In the rows, zero is written as 128.
T: 4 groups of rows, each row roughly a mix of its group's hidden directions:
T (132 x 10):
[[128 164 125  98 165 150 124 120 168 170]
 [115 165 105 101 126 124 144 166 183 138]
 [ 62 144 108 139 119 105 108 106  98 129]
 [102 139 107 127 107 129 198 144 154 138]
 [154  92 181 131 102 150 165 124 132 140]
 [ 95 151 136 130  96 146 174 115 103 169]
 [135 143 104 105 126  80 134 108 120  70]
 [104 107 176 128 107  68 142 131 125 135]
 [145 132 137 142 156 184 146  96 158 156]
 [ 89 158 178 139 119 133  81 119 114 125]
 [136 123 111 180 116 112 127  77 105 160]
 [126  77 151 128 135 113  86 130  80 117]
 [ 72  96 124 101  98 102 130 114 139 101]
 [168 159 152  93 102 124 118 119 177 130]
 [143 107 137 120  87  69 129 158 123 101]
 [169 139 168 157 135 142 144 156 146 170]
 [159 104 141 120 177 155  92 158 109 117]
 [ 64 134 111 113 116 138  92 137 153 103]
 [164 120 125 132 159 180 102 115 161 104]
 [166 109  82 113 145 138 101  81 134 123]
 [141 146  97  69 167 110 119 134 152 119]
 [133 161  66 166 126 159 125 133 133 122]
 [ 91 155 133 165 160 122 117 103  80 123]
 [110 132 120 110 161 190 131 152 143 160]
 [160 172 139 116 130 173 116 127 163  97]
 [164 122 116 121 137  97  91 112 184 143]
 [117 107 155 160 154 179 146  92 119 141]
 [125 122  90 166 101 171 117 149 158 106]
 [ 98 148 178  98 158 129 103  96 111 132]
 [126 129 176 138  92  86 134 167 123 106]
 [181 113 162 114 127 173 130 141 127 158]
 [151 117 107 134 147 106 126 137  67 170]
 [123 135 174 179 152 136  99 120  95 116]
 [100 184  83 131 109 117 147 120 124 153]
 [139  68 125 119 149 166 115 163 135 107]
 [175  82 142 129 130 122 102 164 121  98]
 [149  86 166  84 121 151 139 122 107  99]
 [179 116 130 128 107  85 153 159 108 152]
 [ 99  66 106 131 152 139 154 127 151 150]
 [123 153  85  96 139 111 113  97  97  89]
 [135 146 158 111  92 127 151 152 171  86]
 [120 167 108  98 169 119 125  99 173 120]
 [147 154 156 132  72 154 157  99 140 137]
 [ 73 107 169 117 107 128 130 106 151 158]
 [130 123 192 142 104 103 134 152 131 166]
 [167 133 117  96 133  79 111 146 171 130]
 [130 148 183 147 164 114  95 115  95 133]
 [132 118 150 111 105  80 168 143 125 172]
 [106 133 171 122  81  93 156 149 108 125]
 [122 151  96 115 136 184  84 118 106 120]
 [ 92 138 134 105  88 157 176 117 109 146]
 [134 169 121 117 125 161 138 150  66 119]
 [173 149 139 126 179 121 142 107 144  90]
 [105 154 128 161 121  73 122 155 127  90]
 [156 135 137 111 196 129  98 139 120 153]
 [155 101 165 152 119 180 129 112 149 102]
 [189 138 123 147 166 119 129 155  98 113]
 [140 127 170  79 117 160 106 119  89 127]
 [135 148 157  98 120 129  78 103 138 174]
 [120 143 165  97 132 149  68 127  99 132]
 [ 68 161  85 112 111 116 137 136 144 136]
 [104 146 138 163 132 112 154  63 123 119]
 [168 119 152 137  71 112 156 103 137 114]
 [144 150 161 140 119 108  85  86 101 100]
 [119  94  76 112 164 156 110 152 117 143]
 [ 79 131  88 149 117 157 116 114 154  94]
 [ 97 125 117 134  83 143 172  97 163 130]
 [149 147  96 171 149 117 171 159 110 120]
 [ 99 154 122 149 133 116  86 151 183 138]
 [165 101 167 149  92 156 150 110 108 116]
 [127 104  98  89 191 114 129 138 119 142]
 [ 81 147 140 185 124 141 108 113 123 101]
 [104 121 101 160 136 125 176 120 180 123]
 [179 163 122 164 166 149 141 132 144 129]
 [119 129 128 131 149 112 171  74 140 171]
 [ 94 172 175 155 113 117 152 149 135 116]
 [ 96 104 109 163 103 115 111  73 134 143]
 [ 94 113 125 133 130 201 121 154 116 124]
 [116 136  92 160 171 161 143  89 137 144]
 [126  93  93  99 120 108 151 121 157  80]
 [129 138  77 112 140 143 111 115 150  71]
 [152  59 122 109 128 159 139 130 111 149]
 [100 110  89 132 111 116  88  99 168 108]
 [130 171  93 162 114 124 159 117 109 169]
 [136  88 185 157 120 152 142 139 108 110]
 [154 155  69 113 150 142 116 113  99 104]
 [123 193 119 126 130 123 140 117 182 136]
 [ 97  73  99 128  97  99 137 141 107 145]
 [111 105 125 184 155 107 138 175 120 136]
 [136  94 133 145 167 108  99 154 148  81]
 [201 131 137 139 153 115 110 120 103 140]
 [168 118 115 169 179 103 155 124 121 126]
 [115 141 123  94 136 141  64 147 137  94]
 [133 112 180 107 132 132  79 130  87 131]
 [ 98  79 164 102 105 146 122  96 120 111]
 [ 95 182 102 113 149 136  98 150 145 104]
 [163 127 127 151 163 123  79 136  92 100]
 [ 78 164 129 174 119 109 124 104 105 121]
 [121 176 139 118  80 166 110 146 146 143]
 [ 72 166 115 156 131 110 135  99 148 106]
 [ 90 155 107 138 141  89  99 154 149 163]
 [133 129 146 170 176 167 120 122 131 167]
 [137 105  89  72  92 114 146 109 122 133]
 [100 138 159 134 100 147 146 133 192 128]
 [154 126 114  82 141 177 109 139 167 133]
 [167 111  97 133 139 143 157 108 182 145]
 [147 172 119 129 118  70 109 135 164 130]
 [106 126 109 100  86 167  86 132 127  99]
 [124 161 108 148 131 102 186 126 156 158]
 [117  83 147 182 105 121 151 103 110 122]
 [136 127 117 125 170 172 116 132 143 185]
 [165 151 108 138 135 132 124  87 178  98]
 [123 170 136 132 115 150 115 114  70 163]
 [135 134 142 130 103 153 111 177  75 151]
 [172 100 170 128 170 113 135 159 132 115]
 [ 94 113 127 168 113 109 174 108 148 160]
 [130 170 132 100 164 181 119 105 140 137]
 [ 87 156  73 119 145 143 153 139 153 122]
 [128 200 153 148 128 125  98 119 112 139]
 [102 103  98 117  71 121 156 147 157 127]
 [ 96 153 102 169 178 140 105 135 122 112]
 [177 127 118 131 133  96 141 116 178 162]
 [130 101  99 131 174 178 117 119 119 161]
 [187 104 142 133 151  95 114 116 160 143]
 [107 113 178 152 118 115 122 173  93 111]
 [ 71 155 106 145 152 124 100 138 162 141]
 [ 75 130 141 144 123 130 138 130 123 193]
 [114 142 111 109 109  79  97 161 116  88]
 [115 135 139 136 116 160 154 127  56 120]
 [ 91 124 131 139 101 113 126  87 162 176]
 [164 124 147 109  94 152 156 118 171 161]
 [ 86 109  88 120 146 135  99 106  83 129]]

the four rows of each list that fit no group, in list order (the others fit one group, some only roughly):
- k_329: [185 154 134  95 140 126  86 144 141 142]
- k_408: [131 120 116 146 151 129 136 137 208 129]
- k_128: [ 82 154 155 170 107 151 113 139 156 139]
- k_429: [113 164 137 172 130 145 156 182 122 133]
- k_127: [136  89 109 114 151 135 103 175 172 134]
- k_205: [137 137 122 176 104 111 170 155 153 160]
- k_555: [173 173 144 118 154  86 102 130 126 132]
- k_462: [131 120  79 118 113  74 163 135 108 142]
- k_82: [154 112 113 135 122 143 163 157  69 151]
- k_494: [151 159  70 145 139 116  89 127 150 119]
- k_342: [ 99 137 151  84 105  85 144 154 140 103]
 -> k_408 k_429 k_82 k_342
- k_331: [121 118  87 143 120 104 168 156 173 106]
- k_768: [126 119  95  76 152 147 119 180 134 124]
- k_543: [133 101 134 175 155 137 106 179 125 102]
- k_69: [143 122 124  75 134  76 115 158 121 104]
- k_248: [ 87 102 127 178 173 123 105 122 133 117]
- k_183: [108 129 111  87 106 164 149 149 111  81]
- k_443: [144 165 137 138 102 178 118  86 150 114]
- k_176: [151 162 109 156 132 160 144 131 184 111]
- k_775: [ 89 152 167 137 149 144  81 130 151 144]
- k_730: [116 183 158  93 108 141  95 118 112 115]
- k_346: [117  91  95 155 173 143  95 146 105 134]
- k_835: [157 121 189 115 126 122 129  97 168 143]
 -> k_69 k_443 k_775 k_835
- k_238: [136  96 156  79 137 169 130 159 110 112]
- k_996: [111 114 144 154 124 121 202 146 129 145]
- k_823: [145 113 116 177 151 180 152 130 110 109]
- k_124: [ 87 126 103 152 161 185 146 121 125 123]
- k_122: [140 128  80 149 175 133 170 112 132 147]
- k_55: [131 105  95 152 144 132 142  67  93 125]
- k_756: [111 113 134 178 126 188 110 105 138 129]
- k_105: [124 141 117 109  83 157 108 179 114 101]
- k_875: [ 87 117  88 117 160 154 112 163 109 106]
- k_52: [169 106 144 104 185 139 118 110 102 123]
- k_511: [142 102 157 113  66 126 128 122 166 147]
- k_67: [182 160 166 132 151 126 112  97 125 108]
 -> k_238 k_823 k_756 k_511
- k_750: [108 138  66  99 107 168 111 125 121 120]
- k_264: [101 106 148 134  74 140 123 146 167  97]
- k_419: [165  81 100 150 121 127 165 113  99 144]
- k_522: [125  98 135 114 148 168 141 121 100 187]
- k_362: [183 117  91 141 102 157 124 139 163 129]
- k_848: [158 140  91 136 132 132  70 109 101 105]
- k_944: [171 160 180 150 123 127 113  98 134 110]
- k_698: [ 96 128 139 172 120 125 144 101 167 171]
- k_540: [122 121 123 175 137 132  82 104  79 128]
- k_110: [ 67 155 140 161 110 114 120 130 123  93]
- k_104: [138 119 131 197 154  88 136 131 131 142]
- k_412: [ 95 158  86  91 105 137 141 157  99 133]
- k_642: [ 86 168 154 119  96 117 101 162 146 136]
- k_568: [136 137 144 113  92 199 150 128 132 138]
- k_257: [105 167 107  85  97 138 114 127 169 148]
 -> k_419 k_362 k_110 k_642
- k_394: [149 183 130 163 126 139 124  84 109 148]
- k_729: [134 137 167 171 146  95 160 135 167 129]
- k_781: [135 142 143  67 119 127 104 150 175 130]
- k_578: [167 167 148 133  75 129 159 142 118 118]
- k_477: [140 130  80 114 138  80  84 151 127 137]
- k_459: [ 96 112 118 150 155 120  87 180 109 141]
- k_41: [101 150 119  82 130 122  97 117 175 100]
- k_552: [145  92 102 108  99 126 141  98 121  74]
- k_682: [ 87 118 117 142 169 164 121 124 176 139]
- k_687: [125 133  78 108  89 147 100 161 152 144]
 -> k_394 k_578 k_41 k_687
- k_688: [139 126 107 108 108 109 106 162  82  83]
- k_32: [ 83 144 129 133 132  73 167 106 142 132]
- k_544: [154 166 130 152 150 108 162 155 136 173]
- k_921: [ 81 127 141 113 106 114 113 149 168  83]
- k_673: [158 122 103 121 179 139 149  90 133 165]
- k_574: [108 129 142 139  76 154  89  89 118 113]
- k_495: [142 134 184 103 124 138 109  93  97  98]
- k_989: [126  95 126 146 121  96 157 117 191 142]
- k_14: [113 152 156 156 166 135 124 169  83 124]
- k_4: [148  77 131 133 105 128 153 105 180 117]
 -> k_921 k_673 k_574 k_495
- k_332: [137 171 160  80  98 147  98 133 136 117]
- k_802: [114 134  94  93 115 139 122  82 162 164]
- k_119: [144 160 121 134 110  89 133 138 189 105]
- k_220: [155 121 124 191 120 112 147 151 163 112]
- k_84: [113  85 188 136 158 123 116 146 118 107]
- k_652: [120 141 120  70 109 174 119 120 156 109]
- k_735: [158 129 162 111  85  86 132 146 150 156]
- k_655: [139  98 101 135 153 136 164 141  69 138]
- k_603: [141 166  87 111 129 160  97  85 128 116]
- k_80: [131  81  79 148 156 154 134 142 115 154]
- k_165: [136 123 125 175 152 132 100 123  71 104]
- k_413: [137 112 175 176 174 120 138 129 127 150]
- k_892: [ 81 133  95 114 145 126 111 186 127 132]
- k_30: [147 143 161  95  93 147 118 127  93  84]
 -> k_802 k_655 k_603 k_30
- k_542: [ 96 153 132 118  91  79 146 169 133 134]
- k_463: [119  98 101 116 153 119  92 175 128  89]
- k_56: [156  88 106  89 127  92 165 107 128 119]
- k_255: [159 112 104  73 116 117 161 116 147  99]
- k_319: [ 92 122  72  99 161 117 102 124 129 108]
- k_339: [148 134  76  89 165 135 114 129 109  98]
- k_535: [171 131  97 109 139 124  71 118 138 101]
- k_418: [103  81  84 104 133 138 141 152  96 113]
- k_415: [133  93 105 124 149  86  95 169 129 100]
- k_5: [ 90  65 149 104 128 124 131 132 123 160]
- k_241: [128 171  81 150  78 132 136 146 139 132]
- k_410: [136 169 109 130  92 167 136 103 172 124]
- k_287: [127 136 131 166 126 157 135 173  88 168]
 -> k_319 k_339 k_410 k_287
